In the rows, zero is written as 128.
Each path below is one point turned by a fixed rotation once a step. After each direction that follows a path, write how fast that rotation turns it, in degrees each step (0 if it stays still).
Each turn is a multiple of 5 degrees from 10 to 175, or 0.
Each row of a path follows its step; steps can be skipped.

step 0: [138 143 133 133 128 129 127 126 130 125 120 129 134 124 122 127 133 128
 135 126 127 133 137 123 134 135 124 134 131 129 113 121 131 126 136 126
 125 140 135 123 132 125 119 124 129 127 136 126 129 132]
step 1: [126 139 131 139 127 118 117 130 130 126 123 127 124 124 116 132 123 126
 140 129 122 128 123 144 125 140 126 129 124 128 121 132 126 129 127 138
 127 133 128 126 129 129 120 127 126 125 119 132 129 130]
step 2: [127 138 131 135 123 125 126 133 131 122 130 121 129 134 121 124 137 123
 125 128 125 134 125 132 135 137 130 131 127 118 128 122 129 132 127 130
 126 136 143 124 131 135 125 120 126 142 132 122 120 134]
step 3: [128 135 130 132 130 131 129 133 132 125 122 118 123 134 130 119 122 137
 141 127 119 132 129 132 127 134 125 131 128 125 119 139 126 126 128 137
 117 139 127 124 132 122 122 120 134 130 136 125 123 126]
step 4: [126 136 141 127 123 123 120 129 133 126 124 135 131 129 126 131 130 131
 126 131 123 134 127 132 116 140 123 140 128 122 123 129 128 126 132 133
 120 127 135 134 131 131 115 128 118 136 137 127 129 129]
step 5: [135 129 127 138 116 125 125 127 134 125 131 120 126 123 122 122 138 130
 134 125 127 134 125 136 125 136 127 129 127 130 120 129 128 134 139 140
 122 131 135 128 130 127 132 117 127 128 132 120 134 118]
step 6: [121 140 128 127 126 127 136 123 141 140 118 122 122 131 124 129 128 131
 133 129 125 126 119 135 126 133 120 126 130 123 128 128 130 131 122 140
 132 130 136 129 130 128 118 121 121 135 136 125 126 125]
step 7: [123 134 137 125 122 126 123 121 128 128 130 126 127 132 128 124 137 132
 137 129 128 127 123 138 135 132 130 139 133 133 126 119 117 129 133 130
 115 128 126 122 132 133 121 119 130 131 142 124 126 126]
step 8: [130 136 135 137 124 130 125 129 135 132 136 121 130 124 122 139 124 134
 139 128 129 132 123 132 124 128 123 136 134 124 127 129 138 120 137 136
 132 129 125 129 128 126 119 118 124 127 134 126 119 118]
step 9: [123 135 133 132 124 128 124 119 141 125 128 129 136 128 130 135 135 122
 135 133 123 132 127 129 130 131 128 130 128 126 125 118 119 128 123 134
 131 138 134 129 136 121 118 117 125 126 129 118 137 124]
[128 129 127 129 129 132 128 128 129 126 126 129 129 127 128 128 128 127
 128 128 129 124 126 128 127 127 128 130 128 124 129 126 129 127 128 129
 128 127 128 129 128 128 128 130 124 131 128 131 127 128]	160
[130 126 132 125 128 131 126 130 128 128 129 127 130 130 128 130 129 130
 130 129 128 126 129 125 127 130 128 130 131 128 128 130 128 126 129 127
 127 128 128 130 129 127 127 128 130 127 129 129 126 127]	85
[128 128 127 127 127 127 128 128 129 130 128 127 129 130 126 128 131 125
 131 128 127 125 126 130 129 130 128 125 128 127 129 130 127 128 128 127
 129 128 132 127 129 128 131 130 127 126 128 130 128 128]	85

step 0: [136 128 122 126 134 129 123 135 131 133 123 125 129 136 130 125 137 129
 134 130 134 127 131 129 139 133 130 129 134 132 132 120 131 121 119 126
 126 132 121 136 131 142 120 131 122 125 123 129 129 124]
step 1: [134 123 135 116 137 126 126 129 120 121 128 137 127 132 141 130 136 128
 131 131 134 123 126 130 130 130 125 124 137 122 127 128 129 122 127 132
 122 127 122 120 134 130 122 126 118 132 126 131 138 128]
step 2: [128 123 124 121 138 124 134 124 122 134 125 124 130 122 135 134 132 126
 137 127 139 137 130 124 126 135 119 125 124 125 128 120 134 124 128 131
 128 132 114 127 122 128 132 133 122 125 130 132 127 124]
step 3: [139 136 126 124 136 131 135 117 126 125 118 118 134 130 130 129 137 136
 133 131 129 124 132 133 125 125 120 124 130 133 126 133 134 128 117 131
 125 131 127 124 128 132 132 130 119 132 126 132 123 127]
step 4: [123 135 129 131 133 128 132 123 124 124 128 130 138 126 132 132 128 127
 133 131 130 128 130 133 131 131 129 119 126 132 135 125 131 117 121 136
 130 132 123 130 130 144 128 120 124 134 143 127 134 126]
step 5: [129 125 127 135 130 133 126 130 126 127 125 124 132 128 130 119 130 136
 130 132 130 123 135 133 130 140 114 126 122 129 131 126 131 114 125 132
 130 128 122 134 131 126 123 129 116 128 125 127 139 123]
step 6: [126 136 131 125 135 130 132 125 128 128 117 140 131 125 141 134 123 131
 126 129 127 121 125 131 128 137 115 131 125 127 129 128 126 121 129 133
 121 131 128 127 122 129 129 131 124 137 125 136 134 135]
step 7: [132 132 135 130 139 130 137 130 128 137 118 123 135 122 126 128 125 126
 128 120 133 135 133 128 136 131 119 135 131 137 130 122 139 124 128 138
 127 129 124 134 128 127 127 130 130 132 131 133 129 130]
step 8: [135 132 133 127 138 127 130 126 132 132 119 121 136 137 133 125 128 131
 133 132 127 123 125 133 139 129 131 132 130 129 130 126 123 128 113 129
 126 134 127 133 135 137 119 134 126 133 121 130 135 130]
step 9: [126 121 140 128 136 124 129 135 124 128 131 131 126 132 134 136 126 121
 129 128 141 130 127 133 133 125 123 122 130 127 129 124 126 120 122 136
 122 132 123 128 135 131 121 122 121 132 128 133 140 127]
[127 129 128 129 128 129 126 125 129 126 128 128 130 128 128 129 126 128
 129 128 129 127 130 126 129 127 130 128 129 131 126 127 129 131 125 130
 127 129 129 130 130 130 127 128 128 126 128 126 128 127]	85

step 0: [124 137 129 127 132 122 128 129 133 128 133 125 132 119 121 123 120 127
 136 133 131 135 125 126 131 133 133 114 129 134 123 125 130 135 135 133
 122 124 124 128 123 134 131 125 128 130 120 130 132 123]
step 1: [123 130 128 134 126 124 125 129 132 121 123 132 130 119 131 134 120 126
 128 136 128 140 127 133 122 133 123 124 136 127 131 125 128 128 132 135
 125 121 123 137 123 126 131 121 136 130 126 123 123 119]
step 2: [120 132 115 137 134 118 134 132 135 124 123 122 130 124 128 126 125 129
 121 127 130 134 133 132 130 130 123 122 129 129 135 127 134 132 130 133
 135 129 124 125 119 122 129 133 135 123 129 127 131 127]
step 3: [123 131 126 133 135 129 129 136 129 122 124 122 136 121 121 128 125 131
 130 134 134 126 133 132 132 130 139 116 134 137 121 127 132 126 130 126
 124 123 124 121 120 132 132 133 131 131 126 122 131 125]
step 4: [119 135 129 134 125 131 128 128 135 128 129 129 132 114 129 131 124 119
 130 133 125 135 127 133 124 128 129 117 133 127 121 126 135 130 132 132
 121 123 130 132 124 123 127 123 122 128 125 118 125 128]
step 5: [120 140 125 131 134 123 130 131 135 121 124 125 130 123 131 126 127 132
 132 130 130 139 129 124 133 130 117 124 131 125 124 128 127 134 128 133
 129 132 125 129 117 124 126 123 131 118 127 127 126 118]
step 6: [123 134 126 136 129 127 135 138 128 122 130 127 133 122 128 122 128 131
 127 137 128 129 128 130 131 135 130 120 137 128 132 127 128 123 126 129
 133 128 121 129 117 127 132 131 139 134 121 125 137 124]
step 7: [117 130 128 134 123 119 125 128 131 126 125 131 132 121 122 127 123 124
 126 129 130 127 128 140 132 128 129 116 127 127 123 130 138 129 135 134
 129 121 127 125 123 130 135 125 132 128 121 120 133 131]
step 8: [125 132 128 130 131 123 129 125 137 119 126 125 132 118 129 132 125 130
 133 136 136 138 130 129 127 129 127 119 127 127 120 121 131 124 136 136
 123 134 131 122 124 122 132 127 134 124 131 125 121 122]
step 9: [120 137 124 135 133 133 127 135 133 124 127 124 126 121 137 127 126 125
 131 131 132 133 130 131 127 141 127 119 136 128 131 119 128 129 124 126
 137 126 128 130 121 124 129 130 133 125 132 119 129 127]
[129 130 124 128 127 126 128 129 128 128 129 129 129 132 128 128 128 128
 128 128 128 127 129 127 127 130 130 129 128 125 128 129 129 127 126 127
 130 128 125 128 125 129 127 133 128 128 128 126 127 128]	100

step 0: [127 131 130 118 118 128 133 140 125 128 126 132 134 130 140 122 128 129
 125 137 132 108 134 127 124 128 140 130 125 130 128 128 132 124 122 141
 126 135 123 131 133 134 133 124 130 128 124 118 124 123]
step 1: [133 130 136 125 118 128 120 131 127 130 129 132 122 127 129 118 131 134
 124 121 129 116 125 140 120 124 136 130 127 118 121 132 129 112 124 127
 120 130 136 121 125 124 120 123 132 132 117 122 133 128]
step 2: [126 124 130 118 118 125 119 130 124 137 131 133 127 133 132 125 129 127
 127 129 128 120 132 143 133 136 132 117 135 127 114 123 125 127 123 134
 141 123 132 134 123 129 130 134 121 130 116 122 126 124]
step 3: [128 130 134 115 122 123 119 122 130 142 129 141 124 127 136 129 135 132
 126 123 134 125 133 129 122 129 127 120 124 137 120 134 132 131 115 136
 121 126 125 117 128 127 124 125 124 126 133 119 127 127]
step 4: [129 142 132 118 123 125 121 127 121 129 119 127 126 126 139 124 134 130
 124 125 124 123 130 133 138 136 137 122 119 141 128 126 129 125 120 120
 134 139 128 123 125 125 125 119 127 132 118 128 124 131]
step 5: [129 126 135 117 124 132 110 128 128 132 127 125 127 117 130 126 125 124
 135 126 121 125 125 139 128 132 132 126 120 123 120 130 128 129 124 138
 127 132 115 127 135 141 127 114 130 127 122 127 126 122]
step 6: [126 129 138 108 127 136 138 130 125 135 129 130 123 134 137 126 131 130
 134 123 136 124 126 138 131 133 139 120 130 134 126 138 129 123 131 138
 124 135 129 128 131 133 134 123 137 126 121 132 132 127]
step 7: [128 128 135 118 128 135 124 118 127 125 119 135 130 120 138 126 125 124
 127 131 125 128 128 135 127 133 131 125 128 127 119 128 124 117 125 131
 116 133 145 119 126 136 127 131 125 120 116 120 122 127]
step 8: [130 134 135 120 124 124 122 129 126 127 130 137 145 136 130 130 132 119
 126 127 127 122 134 135 134 135 133 125 121 131 115 137 130 128 130 137
 121 136 134 139 123 132 133 123 126 135 127 118 123 122]
step 9: [133 127 138 129 124 131 120 136 130 126 117 140 131 136 146 125 133 135
 126 122 135 132 136 140 128 133 124 127 125 126 119 130 130 125 128 131
 122 134 124 122 132 126 116 121 129 128 125 125 133 121]
[128 131 129 128 127 129 128 129 128 130 125 127 128 129 126 128 130 128
 127 126 129 128 127 130 127 130 128 128 129 129 130 130 126 128 129 128
 128 129 131 127 127 126 128 128 131 131 131 130 132 129]	145

step 0: [122 137 126 124 135 125 133 130 126 121 120 115 115 133 133 125 126 120
 124 129 138 135 121 129 126 130 129 131 136 125 135 129 126 128 131 122
 130 126 120 134 128 135 133 129 122 131 131 123 134 137]
step 1: [130 131 127 124 123 121 130 135 127 130 129 129 131 121 126 123 123 126
 134 126 135 124 126 115 117 116 130 132 143 130 129 128 131 135 128 133
 123 124 124 120 129 132 136 128 132 124 117 132 124 130]
step 2: [128 135 131 130 133 126 126 133 122 125 136 123 124 129 125 115 126 129
 130 123 129 134 120 120 129 137 122 120 128 114 130 122 121 127 127 125
 121 118 129 128 120 135 120 122 126 128 128 128 124 132]
step 3: [127 133 132 141 136 127 127 123 129 132 123 132 124 129 137 124 121 129
 130 126 126 120 134 118 121 131 135 134 135 131 124 132 128 140 132 123
 128 125 128 121 116 131 131 134 124 134 127 121 125 133]
step 4: [124 132 137 127 133 130 127 137 137 124 125 120 120 126 131 141 127 125
 134 124 135 126 126 122 122 129 127 122 123 124 131 129 121 126 126 123
 123 117 115 128 136 131 129 120 130 135 122 126 126 131]
step 5: [121 128 129 125 127 122 138 130 138 130 128 132 136 131 133 125 121 136
 118 124 124 136 127 121 123 128 134 134 144 119 126 127 126 130 131 131
 129 129 121 127 126 131 129 122 130 129 127 131 120 139]
step 6: [129 138 126 125 126 135 125 135 132 125 126 116 121 140 127 117 133 120
 120 119 131 130 129 122 115 132 127 123 128 126 132 128 133 131 124 130
 127 124 130 134 123 134 132 127 126 130 119 121 127 128]
step 7: [129 130 133 126 128 119 131 128 134 135 125 122 127 122 134 125 127 121
 137 134 134 127 129 123 120 124 134 127 145 117 133 123 125 132 128 127
 121 124 130 120 125 133 126 139 126 128 137 124 131 129]
step 8: [127 130 138 129 131 124 135 139 122 131 127 124 131 128 126 123 126 127
 127 120 137 125 126 121 127 131 136 126 124 131 134 125 128 125 124 116
 128 115 124 123 119 127 125 119 125 125 117 135 119 130]
step 9: [124 131 121 141 135 128 135 128 120 126 123 131 117 125 140 129 123 125
 125 127 131 136 131 117 127 135 127 129 140 125 130 127 124 131 125 128
 121 129 123 135 124 130 126 128 132 131 130 122 124 139]
[128 126 128 123 130 126 128 127 130 127 128 129 130 126 129 128 129 129
 130 128 128 129 129 128 131 131 128 127 127 125 128 127 128 127 128 131
 125 125 130 126 130 128 128 129 127 129 127 128 126 128]	130

step 0: [120 129 124 134 128 131 126 125 118 127 124 141 126 121 121 137 135 135
 131 127 133 122 135 133 132 122 128 121 128 125 127 127 133 134 127 131
 126 130 124 118 141 127 132 124 127 122 125 126 131 133]
step 1: [132 127 124 132 129 126 125 129 130 125 119 134 122 122 129 135 120 125
 138 129 124 133 120 131 128 130 131 129 127 127 127 121 128 128 135 126
 132 129 123 129 132 121 130 130 112 139 121 129 117 124]
step 2: [140 122 130 123 128 126 132 129 124 126 125 126 131 123 117 125 138 131
 131 134 126 123 142 123 128 124 131 122 129 124 129 129 128 117 126 125
 136 126 123 139 130 125 122 134 123 125 127 129 121 128]
step 3: [128 127 124 129 132 134 123 130 128 129 134 125 112 118 123 131 126 136
 124 131 129 124 130 130 133 116 125 129 128 129 131 127 122 121 132 130
 116 136 133 133 136 127 124 123 124 129 123 125 134 133]
step 4: [134 133 126 127 129 129 129 127 124 137 121 132 127 131 133 129 131 119
 133 137 126 124 127 123 132 127 132 122 121 121 137 119 132 127 137 120
 114 129 125 122 135 122 130 128 128 137 131 125 125 127]
step 5: [127 137 125 127 129 124 129 123 122 125 125 134 126 117 125 142 127 131
 131 126 127 123 134 131 130 121 132 125 123 126 132 122 131 130 123 132
 134 118 124 134 135 132 134 131 129 119 133 127 117 134]
step 6: [135 129 128 124 124 126 114 136 128 131 127 118 122 129 127 137 126 134
 135 122 133 121 127 131 128 124 123 132 128 128 126 126 126 127 131 127
 130 134 123 129 128 119 127 129 113 130 123 121 119 123]
step 7: [135 125 122 123 134 127 128 131 123 127 134 130 134 123 119 127 130 129
 128 136 121 124 131 127 134 130 126 122 128 129 136 130 121 118 122 113
 118 125 121 133 128 120 130 132 127 127 128 130 128 120]
step 8: [129 132 130 125 132 130 127 130 126 127 133 127 120 121 124 133 132 131
 129 130 131 120 123 130 139 121 142 132 129 128 143 124 124 128 123 137
 125 127 133 125 136 131 120 127 132 133 123 127 129 132]
step 9: [136 135 118 120 128 132 125 131 133 131 115 127 120 133 130 129 125 127
 136 121 127 125 129 129 133 128 135 126 116 127 128 120 136 124 127 125
 124 131 124 124 132 126 132 131 126 127 138 119 133 126]
[129 127 128 127 126 124 129 130 129 130 125 127 129 129 130 124 128 127
 131 128 127 127 126 126 130 127 127 125 128 130 126 128 129 127 129 129
 126 127 128 127 129 128 127 129 128 129 129 127 127 124]	145
[127 128 127 128 129 128 127 129 128 129 129 128 130 128 130 127 128 128
 129 126 131 128 129 127 129 129 126 127 128 126 128 129 124 122 127 126
 128 127 132 129 128 128 126 126 127 127 126 129 128 129]	85
